In the data rows, 128 means zero.
In the table below, every row is followed by its label. The labels come from one hidden rule.
[138 125 124 130 111 124 148 129 141 136 123 121] j83
[134 117 120 121 115 119 140 129 137 146 116 115] j401
[144 116 141 142 121 124 137 114 151 154 140 125] j401
[130 105 101 108 127 118 132 136 102 136  99 100] j401
[144  98 155 166 159 126 137 129 135 150 122 150] j83
[136 124 126 112 111 129 144 126 139 131 125  98] j83
[125 129 124 121 178  78 130  83 159 112 133 171] j83
[136  26  61 179 193 255   0 255   0  38  89 255] j83
[ 83 255  95 176 135 116  24 118  90 197 136  54] j83
[129 120 119 118 111 120 133 124 132 144 114 116] j401
[140 135 121 129 109 141  99 146 130 141 112 159] j83
[126 136 109 119 107 140  93 148 154 135 105 162] j83
[110 135 109  93 119  98 132  94 142 130 136 103] j83
[135 122  96 116 119 120 119 130 101 146 101 110] j83
[123 119  94 114 120 123 116 135 102 145  97 113] j401
[133 122 138 120 123 123 131 117 119 145 120 121] j401
[154 116 128 188 159 155 112 167 157 137 118 204] j83
[100 158  74  77 154  70 122  62 117 105 116 104] j83
[106 102 147 122 104 181 136 153 167  59 169 162] j401
[ 66 119  72 232  87 185 128 156 118  70 188 168] j401
[139 112 127 115 125 136 139 157 142 102 113 127] j83
[154 139 171 165 140 163 133 154 119 144 149 173] j401
[139 122 115 107 114 128 150 139 129 125 117  96] j83
[143 137 133 161 127 157 131 166 153 124 142 181] j401
[127 160 103 107 131 100 133 101 147 135 124  90] j83
[141 127 189 133 148 113 152 114 115 153 134 136] j401
[130 117 118 119 115 121 134 127 135 145 116 116] j401
[128  91 103 185 143 105 135 137 117 154 124 110] j401
[107 177  51  69 136  58  70  91 138 114  67  83] j83
[106 160 101  60 133  77 116  84 125 121 114 105] j83
[139 113 126 116 126 141 146 162 143  94 116 130] j83
[110 152 105  67 134  78 121  85 127 122 119 106] j83
[139 117 132 121 108 126 147 119 145 148 141 110] j401
[142 129 160 128 138 118 142 105 110 155 138 107] j401
[128  99 110 168 122 128 145 124 127 151 150 101] j401
[148 140 134 123 118 119 144 105 120 149 141 100] j401
[120 153  73  89 128  80  97  98 147 124  92  96] j83
[131 105 128 142 142 107 133 106 131 141 134 144] j401
[136 115 126 113 124 134 145 167 145  90 111 128] j83
[129 116  94 122 118 127 110 131 107 150 102 124] j401
[146 118 147 148 126 125 139 112 148 153 141 121] j401
[137 102 142 123 124 161 143 151 159  98 150 137] j401
[101 185  52  73 133  54  69  90 135 115  61  78] j83
[107 155  92  62 137  72 113  90 122 122 118 104] j83
[135 110 126 114 124 145 143 171 147  80 114 134] j83
[126 119  90 118 118 124 116 134 105 143 102 121] j401
[148 134 175 127 128 117 147 100 112 156 149 109] j401
[107 105 109  99 144 200  62 250  82  25  88 234] j401
[142 117 141 119 113 166 135 155 150  96 157 145] j401
[145 113 133 151 119 127 139 122 159 150 134 133] j401
[121 100 146 117 114 177 142 163 166  68 159 157] j401
[ 77 183  83  28 148  52 104  67 120 101 103  94] j83
[141 115 126 114 123 136 143 161 139  98 112 126] j83
[157 133 157 172 140 151 123 144 132 158 135 169] j401
[164 127 170 195 167 158 127 169 120 147 121 203] j83
[110 153 101  65 136  76 115  85 127 124 119 106] j83
[ 73  70 118 197 120 197 108 163 163  33 190 203] j401
[123 236 182  94 134 105 153  88 122 139 105  56] j83
[140 137 138 168 140 165 131 168 149 121 139 189] j401
[131 108  95 116 125 114 128 135 106 140  94 100] j401
[120 249 195  90 144 105 158  84 110 141 110  50] j83
[121 120 125 109 104 135 144 128 138 120 130  98] j401
[139 111 104 139 167  94 116 112 159 129 109 148] j83
[139 139 136 166 135 168 130 166 155 121 140 183] j401
[102 156  77  79 153  70 121  62 120 101 118 103] j83
[110  97 146 119 107 182 145 159 162  55 168 154] j401
[128 119 117 129 119 104 144 101 133 144 143 108] j401
[122 127 137 156 124 171 113 164 148 114 158 165] j83
[133 113  95 131 179  85 112 111 162 121 102 155] j401
[146 126 180 143 148 120 144 106 111 155 143 124] j401
[134  90 113 179 134 118 138 131 120 156 144 108] j401
[137 167 153 160 154 141 111 148 147 154 100 151] j83
[134 128 206 160 191  75 135  71  59 166 146 145] j401
[131 122 127 112 109 129 144 126 138 128 121  96] j401
[132 122 116 120 117 109 141 107 132 140 131 112] j401
[119 150  61  98 155  94 110 114 130 133  91  63] j83
[146 122 167 147 141 120 143 106 113 158 141 111] j401
[ 40  71 109 102 145 209  71 247 112   0  73 255] j401
[106 140 104  88 122  92 136  93 131 130 129  99] j83
[138 129 147 120 120 109 146  97 127 149 149 108] j401
[156 140 127 141 111 133 108 134 119 152 113 142] j83
[133 124 131 118 115 121 134 120 127 144 114 120] j83
[128 100 138 161 161 108 137 122 117 142 117 150] j401
[155 157 149 142 122 139 121 135 118 158 134 146] j401
[144 119 132 129 106 122 145 117 154 148 141 113] j401
[126 121 166 142 138 107 150 107 116 150 149 118] j401
[ 91 224  94  47 100  53 105  60 152 101  97  89] j83
[147 127 165 145 135 121 141 102 115 156 145 111] j401
[132  99 132 129 141 161 136 169 150  78 129 154] j401
[141 136 149 124 119 113 148 102 129 153 141 109] j401
[142 117 138 121 104 167 128 157 142  98 163 146] j401
[118 119 130 158 123  95 138 106 103 160 159  90] j401
[ 55  94  61 203  94 155 112 121 101 122 150 106] j401
[143 113 170 158 154 121 141 120 115 151 133 139] j401
[139 127 157 124 130 121 143 105 116 152 136 110] j401
[130 118 119 110 112 138 104 134 146 134  96 141] j401
[109 135 159 143 121  87 153  91  90 161 164  82] j83
[133 110  98 111 128 113 128 136 105 139  91 103] j401
[113  96 140 171 176  85 132 104  85 148 136 138] j401
[113 153 108  74 129  84 121  85 130 128 123 106] j83
[144 141 114 143 108 141  96 140 128 148 119 156] j83
[138 136 157 123 124 108 148  96 128 154 149 106] j401
[ 76  72 122 198 123 197 108 163 167  31 189 212] j401
[145 152 155 138 144 127 133 134 159 140  90 127] j83
[142 113 122 111 125 133 145 162 140  98 109 125] j83
[137 124 111 116 124 122 116 124 104 148 115 117] j83
[138 128 178 137 141 117 146 110 122 150 133 132] j401
[130  95 112 176 144 111 131 135 131 151 123 122] j401
[ 82  78 130 182 114 193 113 162 170  38 185 196] j401
[155 160 153 128 115 121 142 102 112 155 140 101] j401
[110 197  93  92 140  94 130  94 143 128 110  60] j83
[129 124 113  98 110 137 145 150 137 110 117 103] j83
[112 165  65  81 130  69  85  95 138 120  81  88] j83
[139  97 133 103 126 155 136 152 138  97 120 141] j83
[146 121 141 137 118 125 144 116 148 153 140 114] j401
[139 101 126 108 128 140 124 151 145 106 107 141] j83
[118 106 131 150 147 100 136 108 108 148 138 127] j401
[138 124 100 128 112 134  99 128 116 151 106 130] j83
[ 87 255  60 153  85 179  36 169 118 180 187  99] j83
[143 135 181 127 135 118 152 104 119 155 140 119] j401
[141  98 131 166 137 123 137 125 134 153 129 123] j83
[106 158  81  79 146  74 127  67 119 104 118 103] j83
[141 110 126 113 123 136 142 165 143  89 115 130] j83
[118 226 178 186 175 146  76 153 103 178 102 135] j83
[161 115 164 192 169 164 120 164 124 152 119 202] j83
[117 129 110 105 121 103 140 103 133 133 137  98] j83
[137 117 132 126 115 124 140 123 135 147 123 111] j83
[132 108 142 108 109 161 156 174 146  72 141 129] j401
[ 67  83  90 124 112 181  83 144 143  87 137 176] j401
[145 115 151 151 136 128 134 110 124 158 139 113] j401
[167 203 255 157 196  92 160  56  24 161 111 138] j83
[134  95 112 173 122 126 147 128 127 150 145 102] j401
[138 126 142 120 121 114 145 104 128 146 140 114] j401
[137 116 122 112 119 134 152 172 144  85 109 129] j83
[114  98 146 121 108 179 139 160 168  62 160 156] j401
[ 98 114 151 129  94 156 148 162 168  73 156 152] j401
[131 127 102 120 119 108 121 112 114 143 125 118] j83
[138 126 108 123 114 115 141 113 125 150 141  98] j401
[132 108 143 111 106 157 157 174 147  75 141 128] j401
[129 103 130 174 139 109 137 125 119 158 137 108] j401
[148 123 167 148 144 119 138 105 111 158 140 116] j401
[143 132 152 124 121 115 148  99 130 151 147 109] j401
[137 119 106 120 122 108 134 103 125 143 124 111] j83
[143 117 148 151 131 124 134 101 124 159 145 111] j401
[162 119 147 184 147 155 118 150 131 155 132 180] j83
[129 120  97 129 113 128 101 130 111 150 101 132] j401
[124 122 137 145 129 166 123 164 159  98 146 161] j401
[113 154  97  76 135  81 119  90 132 123 120 106] j83
[133 112  95 131 181  90 112 107 159 122 107 152] j401
[ 55 124  59 187  75 160 122 136  99 114 148 119] j83
[107 106 146 119 107 179 141 154 165  61 167 159] j401
[160 162 158 148 137 137 131 123 146 150 120 142] j83
[139 124 174 141 146 120 150 110 123 149 132 140] j83
[134 103 101 107 129 117 131 137 104 136  99 104] j401
[ 82  91 137 112 116 170 118 169 144  61 142 184] j401
[129 107  99 112 126 116 123 138 107 136  90 106] j401
[126 121 104 117 116 117 129 127 120 147 105 118] j401
[135 173 156 171 159 148  96 155 137 164 104 158] j83
[131 108 142 109 108 155 161 171 145  70 142 131] j401
[ 94 183  97  42 137  59 107  65 119 109 112 110] j83
[137 125 120 122 113 137 102 139 134 139 102 153] j83
[126 120  91 117 116 125 115 134 101 146 100 114] j401
[114 129 103 102 120 100 139  99 141 128 131 101] j83
[121 180 108 109 127 103 129  99 151 135 115  77] j83
[136 124 114 101 111 135 150 144 127 118 119  94] j83
[ 50 101  60 202  87 155 116 125  97 122 147 107] j401
[139 113 128 112 121 149 115 162 143 110 109 160] j83
[ 78  93 136 110 122 175 112 171 139  53 138 189] j401
[137 128 148 126 124 121 137 108 119 151 128 112] j83
[141 125 161 144 131 122 140  99 118 157 147 111] j401
[201 245 255 111 255 110 227  93  33 106 102  98] j83
[135  95 144 171 149 120 134 133 132 153 126 142] j83
[124 117 115  96 106 140 148 154 137 106 123 106] j401
[137 113 104 105 125 119 133 138 116 125  94 101] j83
[123  95 146 120 114 180 141 168 161  57 158 159] j401
[ 87  94 138 114 114 170 118 161 144  62 140 176] j401
[ 93 168  93  53 137  67 106  75 116 116 113 100] j83
[142 120 172 146 150 112 147 116 120 150 134 126] j401
[133 140 106 103 143  79 126  75 142 130 145 117] j401
[137 140 123 187 135 174  91 157 147 156 124 168] j83
[127 111 143 107 108 155 162 169 147  73 137 126] j401
[132 120 103 117 112 115 124 113 117 145 123 117] j401
[129 120 116 100 105 135 143 147 127 115 124  98] j401
[125 176 227 113 191  85 156  74 119 126 142 157] j83
[156 142 172 160 142 160 133 152 119 146 147 168] j401
[147 153 149 141 116 148 136 136 134 140 158 146] j401
[124 104 150 175 165  91 138 129  91 161 139 110] j401
[137 129 145 121 118 113 144 101 129 149 141 110] j401
[136 162 138 129 144 126 139 134 174 127  85 130] j83
[118 133 107 105 115 104 136  96 137 135 138 105] j83
[105  99  95 181 101 141 138 116 120 137 173  88] j401
[138 105 108 139 181  97 118 123 161 125 101 169] j83
[118 106 117 107 134 186  86 220 119  48  99 203] j401
[137 118 122 112 121 150 112 163 138 108 113 158] j83
[139 103 121 166 127 127 141 126 140 151 134 121] j401
[ 77  76 124 189 121 195 112 171 162  32 186 207] j401
[134  98 131 129 139 152 131 157 146  91 127 145] j401
[151 107 155 199 149 175 100 151 126 135 119 157] j83
[129 103 129 147 144 103 136 107 127 139 133 144] j401
[133 127 123 120 146  95 133  92 161 129 136 145] j401
[135 120  99 116 119 121 122 132 106 145 104 112] j83
[143 106 124 103 128 137 126 145 138 113 104 144] j83
[144 126 167 130 132 118 146 101 113 154 142 109] j401
[104 107 146 164 174  80 135  94  74 146 139 135] j401
[133 129 101 119 118 118 120 116 115 143 116 117] j83
[142 121 153 133 128 129 140 112 117 153 139 110] j401
[131 112 140 111 107 159 155 172 144  73 145 129] j401
[129 105 133 121 130 147 131 150 154 105 113 148] j401
[ 73 126 123 100  83 155 135 147 132 102 140 125] j83
[124 124 111 116 113 104 144 104 123 144 133  97] j83
[109 154  99  67 132  78 117  87 129 121 121 107] j83
[104 212 128 163 123 215 103 209  78 122 234 164] j83
[144 119 125 104 114 130 144 129 128 131 116 106] j83
[136 116  93 117 122 119 128 131 105 147  99 110] j83
[140 127 158 140 129 125 143 104 126 154 148 112] j401
[151 139 132 135 112 136 108 122 123 165 116 127] j83
[134 127 100 118 126 123 122 132 104 143 106 116] j83
[134 119 175 146 146 115 149 114 124 148 125 148] j401
[141 108 111 104 122 122 134 131 115 137 111  98] j83
[122 124 138 153 127 167 115 164 154 104 153 161] j83
[136 115 114 118 114 122 138 129 120 144 115 108] j83
[167 142 147 167 122 144 122 133 133 155 132 154] j83
[158 144 134 193 140 169 119 160 132 145 132 181] j83
[142 129 103 122 114 121 134 115 121 144 132 109] j83
[135 126 109 118 121 125 124 123  98 147 114 115] j83
[148 122 167 147 144 121 142 106 117 155 138 118] j401
[ 75  90 101 124 109 169  95 140 145  96 138 167] j401
[142 117 176 155 155 120 142 113 112 153 136 136] j401
[128 109 127 112 118 143 123 145 143 116 106 151] j401
[133 117 112  97 112 138 144 152 134 113 120 102] j401
[101 128  80  90 140  86 117 108 125 128 114  87] j83
[127 185 164 181 164 151  90 155 122 173 107 156] j83
[145 132 181 127 137 115 151 106 119 154 139 120] j401
[ 80 119  91 205  87 178 131 146 132  80 188 166] j401
[163 119 150 191 159 159 118 159 131 150 125 192] j83
[141 130 116 121 113 140 101 143 128 142 107 154] j83
[145 133 167 128 125 117 147  97 122 155 147 106] j401
[137 123 176 141 149 117 149 113 118 148 125 136] j83
[132 101 132 131 135 151 130 154 155  95 123 142] j401
[140 126 151 131 130 126 143 113 122 149 140 114] j401
Which column or columns does the hidden rule look at? Columns are counted from 0, in order:
0 1 10
Here are more rows. What is the label of each one?
[134 118 128 111 108 132 147 126 132 128 126  96] -> j401
[105 224 137 106 106  94 115  82 157 140 100  90] -> j83
[137 123 130 113 123 115 141 106 127 143 130 119] -> j83
[130 103 138 179 149 106 139 128 116 159 141 116] -> j401
[142  93 138 110 136 163 142 165 143  70 139 142] -> j401
[154 166 162 135 114 127 139 102 121 161 137 105] -> j401
[134 126 101 122 116 117 119 114 120 146 122 117] -> j83
[137 124 112 102 111 128 145 145 131 116 114  94] -> j83
[150 146 131 124 120 123 130 112 105 155 133 111] -> j401
[141 134 175 137 137 115 150 104 118 149 134 132] -> j401
[ 91 255  70 163  92 165  40 155 124 185 165  89] -> j83
[136 118 126 121 109 124 142 126 141 146 124 112] -> j83
[134 122 109 116 118 116 127 129 111 144 117 110] -> j401
[120 136 122 114 179  71 128  81 164 109 136 172] -> j83
[122 104 108 111 122 119 125 136 114 138  99 117] -> j401
[143 134 128 183 132 170  97 153 146 157 128 168] -> j83
[137 149 114 133 104 135 103 147 137 133 116 168] -> j83
[ 71  90 138 115 120 181 113 178 133  43 140 193] -> j401
[124 142 150 123 183  79 132  93 144 122 119 164] -> j83
[124 127 139 154 125 180 108 176 150  90 157 177] -> j83
[140 137 171 129 130 117 152 103 124 152 140 118] -> j401
[146 111 126 113 123 132 138 145 118 126 104 118] -> j83
[154 151 144 145 119 137 118 138 117 155 134 150] -> j401
[142 135 176 137 140 117 144 103 115 158 142 118] -> j401
[143 121 149 149 129 123 136 104 129 158 145 112] -> j401
[ 78 107 124 116  88 152 129 127 120 106 137 106] -> j401
[148 129 168 139 135 118 139 101 114 158 143 113] -> j401
[ 86 120 123 101  88 149 132 144 141 104 136 131] -> j401
[109 229 125 167 116 227  95 229  67 108 254 176] -> j83
[134 118 104 115 118 117 130 131 114 142 104 109] -> j401
[121 123 130 120 103 126 149 127 136 135 141  89] -> j401
[132 122  94 124 114 130 109 132 109 146 106 121] -> j401
[109 157 102  62 131  80 118  82 125 122 119 106] -> j83
[108 152  98  64 135  83 124  86 127 124 118 102] -> j83
[118 114 124 108 106 136 144 131 133 114 118  93] -> j401
[137 131 146 124 123 104 145  92 126 151 148 108] -> j401
[140 105 128 108 130 144 129 150 142 104 105 142] -> j83
[107 101 147 127 105 177 137 157 168  66 165 159] -> j401
[130 109  97 112 127 116 131 135 108 137  96 100] -> j401
[137 131 154 122 124 119 143 107 120 155 141 114] -> j401
[136 110 108 111 120 118 136 134 113 135 104 101] -> j83
[143  94 134 112 128 168 141 166 145  70 143 142] -> j401
[ 89 176  89  43 137  53 102  69 117 111 108 103] -> j83
[135 121  92 117 122 120 122 136  99 144  97 109] -> j83
[132 122 104 118 118 109 128 104 122 139 124 108] -> j401
[134 117 122 112 110 127 145 125 131 132 124 100] -> j401
[156 156 148 139 115 132 121 108 117 168 131 123] -> j83
[143 118 140 116 104 169 132 160 144  89 167 148] -> j401
[142 109 125 115 124 142 143 164 141  91 110 130] -> j83
[136 106 126 169 129 131 135 124 141 152 135 125] -> j401
[107 162 104  65 130  78 118  84 128 121 116 109] -> j83
[158 150 153 157 127 134 124 114 131 164 131 132] -> j83
[136 127 140 120 119 121 136 112 123 147 126 120] -> j83
[130 109 141 113 110 159 159 169 150  75 137 126] -> j401
[138 126 123 120 114 140 100 140 128 140 103 156] -> j83
[143 109 126 163 120 129 137 122 148 149 133 125] -> j401
[147 103 135 168 142 122 136 126 129 150 128 128] -> j83
[115 184 110 175 137 168  76 156 129 166 124 128] -> j83
[ 95 165  93  52 139  65 111  71 122 114 112 104] -> j83
[128 124 111 115 113 107 135 102 124 144 132  96] -> j83
A new table starts here. Its rows get labels from a new hidden rule, each label after its row.
[112  93 193 169 113 125 164 122 146  92 136 165] 1
[ 75  71 176 147  96 107 129  90  92  87 128 148] 1
[102 155 113 141 170 113 101  61 111 121 121 144] 0
[131 182 116 126 143 143  91 107  90 105 136 164] 0
[124 150  78 128 118 127 115 186 144 109 172  88] 0
[100 106 134 169 104  89 148 129 180 113 134 156] 0
[140 127 142 132 113  88 179  94 166 119  97 154] 1
[113 114 172 164 114  79 144  98 148 119 154 175] 1
[ 71  76 161 127 101 113 157 103 127  96 107 166] 1
[100 116 139 152 112 110 122 125 168 141 142 192] 1
[131 110 106  99 176 147  97 140  67 171 120 157] 1
[116 125 136 111 161 158  67 150 110 116 128 183] 1
[103 150 126 145 133 105  74 151 124  85 135 175] 0
[ 77 156 110 139 130  85  94 157 148 113 153 153] 0
[104 110 135 123 139  95 145  74 134 120 129 189] 1
[ 99 149 115 160 164  92 116 154 153 107 128 159] 0
[125 125 174 179 132 114 138  98 134 120 133 183] 1
[114  70 165 160 145 128 130 105 135 143 131 190] 1
[ 63  85 159 140 139 112 108 128 146 129 108 177] 1
[119 173 107 147  91 114 102 182 140 135 153  85] 0
[109 143 109 125 111 146 141 188 133 114 176  69] 0
[138 160  97 158  97 131 146 149 152 102 112  87] 0
[165 129  93 139 113 126  73 136 128 133 106  66] 0
[185 172 109 134 126 131  96 160 161 133 143 115] 0
[163 172  95 126 118 128 140 147 177 119 127 117] 0
[125 164 133 122  73 140 132 172 156 115 117  77] 0
[ 90 196 156 120 106 138 142 133 110  94 115 105] 0
[ 85 160  92 130 132  72 135  93 113 124 110 122] 0
[ 86 136  91 161 172 107 115 142 121 108 124  85] 0
[126 108 128 170 141  83 158  99 137 162 160  73] 1
[141 132 107 136 119 126 140  64  87 150 158  67] 0
[ 96 163 132 154 139 120 134 161  80 109 128  72] 0
[161 144 206  79 134 172 133 131 107 124 107 128] 1
[146 156 109 107  61 151 159 142 157 115 117 140] 0
[105 147 173 151 182 130  95 126  80  98 146 156] 0
[ 92  96 197 150  99 120 172  96  75 126 112 102] 1
[106 154 123 153 162  65  92  91  99 116 136 131] 0
[133 163  89 142 154 127 109  73  87 144 114 105] 0
[123 165  89 142 158 119 101  83 112 107 120 151] 0
[123 118  80 178 115  79 154 142 123 149 130  93] 0
[180  86 144  84 113 157 175 139 156 143 110 138] 1
[ 98 130 165 140 108  80 138 101  87  70 142 160] 0
[ 91  73 172 178  89  96 159 108  88 135 138 103] 1
[ 92 154 146 134 175 128 103 134  85 108 100 164] 0
[142  90 156 100 132 186 124 132 118 137  83  71] 1
[152 121 196  82 151 165 144 145  91 112  89 133] 1
[156 111 181  70 125 184 139 125 126 144  98 144] 1
[142 136 161  68 127 168 156 173  76 140 118 109] 1
[167 125 161  74 161 177 131 109 133 146  97 130] 1
[187 133 157  68 104 166 139 161 118 124 112 130] 1
[189  95 130 103 158 168 140 116 158 163 110 128] 1
[146  94 110  83 111 137 131 109 197 156 121 130] 0
[171  62 112 104  88 161 143 123 160 155 110 139] 1
[191 124 129  83 145 160 164 107 142 156 138 138] 1
[109  87 145 160 121  96 146  81 154 145 132 177] 1
[ 91  84 132 171 123  84 122  85 151 128 131 161] 1
[ 80  71 149 129  89 123 173 101 157 124 128 162] 0
[101  99 117 163 119  83 140  88 153 145 123 169] 1
[113 125  78 145 192 138 139 101 115 111 139  96] 0
[131 101 169 106 124 142 120 151  47 150 130  65] 1
[185 149 116  81 135 156 160 129 117 138  98 112] 0
[ 95 133 113 199 114 120 116 140 108 161 147  87] 0
[111 153 122 193 163 108 110 161 102 138 156 106] 0
[145 135  71  87  97 112 104 165 141 153 179 101] 0
[ 97 161 138 136  84 147 140 149  69  99  92 131] 0
[146  66  91 177 133 129 131 129 117 142 156  74] 1
[109 164 102 142 170 101  85 133  89  90 149 134] 0
[106 139 116 143 142 100 155  98 178  96 114 144] 0
[133 108 115 167 129  80 150 120 182 155 134 148] 1
[118 177 104 151 160 114  93 123  82  97 139 137] 0
[125 179  86 138 166 107 103 126  88 127 129 140] 0
[ 96 178  86 129 153  97 100 112  88 126 141 120] 0
[148 159  83  77 114 122 104 147 143 164 139  90] 0
[147 184 131  90 164 154  94 165 103 133 133 110] 0
[170 140 117  75 105 179 130 154 124 146  98 127] 1
[134  87  91 171  87 108 136 139 131 145 164  69] 0
[ 93  96 117 167 145  85 128 161 126 114 163  70] 0
[ 77 156 106 114 183  96 156 117  99 134 126 116] 0
[118 144  89 139 138  95 136  95 165 138 114 162] 0
[123 155  97 134 148 102 136 110 173 141 131 165] 0
[103 182 131 165 134 137  97 144  79 146 110 141] 0
[103 127  97 170 155  94 113 128  93 112 138  72] 0
[129 101 109 178  92 149 114 165 146 141 163  73] 0
[176 131  96  81 127 179 118 130 135 169 133 137] 1
[104 162  97 125 165  91  98 105  72 106 132 120] 0
[ 96  86 152 146 119 128 135  97 176 116 117 175] 1
[ 86 125 152 142 104  90 146  66 132 107  90 146] 0
[ 86  87 176 172 111  85 119 138 122 128 118 173] 1
[191 104 112 142 145 162 120 170 144 168 170 107] 1
[197 123 128 100 130 168 106 151 129 161  87 128] 1
[179 156 142  74 110 165 150 100 136 149 126 131] 0
[173 143 127  70 121 168 150 119 117 153 119 156] 0
[127 147  97 121 107 164 143 106 182 117 107 123] 0
[171  90  90 167 155 133 125 113 138 189 153 124] 1
[147 148 123 153 211 115 113 125 100 109 128 137] 1
[180 115 154  81 125 179 163 117 145 120 111 135] 1
[129 145 111  61 125 140  98 172 108 127 150  76] 0
[132 166 180  90 115 162 146 155 107 153  93  89] 1
[179 103 160  62 129 174 132 133 126 142  97 127] 1
[114 182 125 119 153 127 131 159  99  86  89 115] 0
Which label does each new row get?
[ 64 108 111 137 156  94 121  96 110 105 119 163]: 0
[121 123  69 161 119  92 125 161 144 148 175  95]: 0
[111 112 119 132  96 101 150  94 192 124 130 158]: 0
[133 147 123 135 146 107 106  87 167 130 131 178]: 0
[124 161 106 144 151 116 112 126  50 111 127  94]: 0
[140  69  98  77 159 157 109 136  79 163 140 146]: 1
[124 190  92 130 143  92 134 141 120  94 149 125]: 0
[148 137 116  93 159 186 154 178 132 118 129 130]: 0
[176 107 184  99 136 187 133 176 119 165 146 118]: 1
[149 124  86 155  97  98 131 132 181 170 146 129]: 0
[140  98  84 124 131 122 155  91 188 139 123 136]: 1
[172 117 188 101 105 185 132 165 143 142 106 106]: 1
[ 92  60 128 166  81 114 111 126 154 120 118 161]: 1
[128 155 170 162 163 121 101 105 125  87  94 151]: 0
[184 124 137  75 125 184 144 137 134 158 115 130]: 1
[139 121 145 103 101 192 118 172 165 135 103 101]: 1
[181 164 160 106  98 166 110 139 153 103 109 124]: 0
[113 170 106 118 177 137 111  95  81 113 107 128]: 0
[108 121 127 170  71 147 113 190 164 120 151 116]: 0
[165  90 136  99 115 177 124 114 180 164 109 130]: 1
[105 173 135 156  81  94 132 175 141 116 163 101]: 0
[148 122 107  88 159 126  89 183  63 162 152 130]: 1
[134 170 122 148 166 115 129 122  82 121 105 165]: 0
[ 58 133 131 145 106 113 111 117 108 121 175 174]: 0
[106 124  73 148  86  92 109 124 149 167 170  94]: 0
[139 111 159 157 122  68 128 113 157  84 143 164]: 1
[115 137 148 128  75  95 123 146 166 124 108 179]: 0
[151 126  88 121 135 111 135  90 187 144 151 147]: 1
[ 92 151 124 128 121  93 117 136 140  75 125 173]: 0
[ 86  44 188 140 117 140 137  81 117 146 111 103]: 1
[166 105 172  61 143 167 142 127  86 147 106 113]: 1
[183 109 153 102 121 197 115 165 118 154 113 106]: 1
[120 137 152 155 138 120 130  90 139  54  96 135]: 0
[104 169 136 166 141  91 172  99 119 101 136 129]: 0
[105  57 183 173  67 116 146 109 126 109 149 109]: 1
[ 83  81 122 147 127  86 132 100 155 113 113 169]: 0
[117 131  80 135 154 125 111 167 130 178 182  83]: 0
[ 98  73 180 194 119 112 137 135 121  86 145 128]: 1
[139 154 139  80 125 193  98 136  98 104 122 101]: 1
[194 123 149 120 129 181 130 155 153 173 127 118]: 1
[ 90 141 118 128 147 128 132 149  50 124 143  76]: 0
[153 168 139  80 121 170 147 152 139 105 112 100]: 0
[121 152  98 104  89 128 146 154 137 121 130  59]: 0
[115 111 116 136 113  87 133 108 191 110 136 163]: 0
[101 177 141 111 164  87 130  90 101 105 147 147]: 0
[ 86  72 178 151  74 114 171 140  99 108 154  89]: 1
[177  74 114 131  86 155 119 147 167 173 109 117]: 1
[134 125  90  72 129 166 114 128 158 175 147  97]: 0
[165 153 125 112 117 169 107 173 123  96 163  80]: 0
[108 120 179 114 154  79 150  99 111 135 117 182]: 1
[123 105 144 123 108 113 159 111 198 102 135 159]: 0
[189 130 125  79 155 166 108 137 138 159 110 126]: 1
[143 104  89 123 121  99 154  85 165 138 123 167]: 1
[157 160 155  75 157 173 119 153 138 139 112 141]: 1
[186 116 151 128 111 194 153 150 133 127 114  98]: 1
[113 183 118 119 181 121 110 105  86 108 120 115]: 0
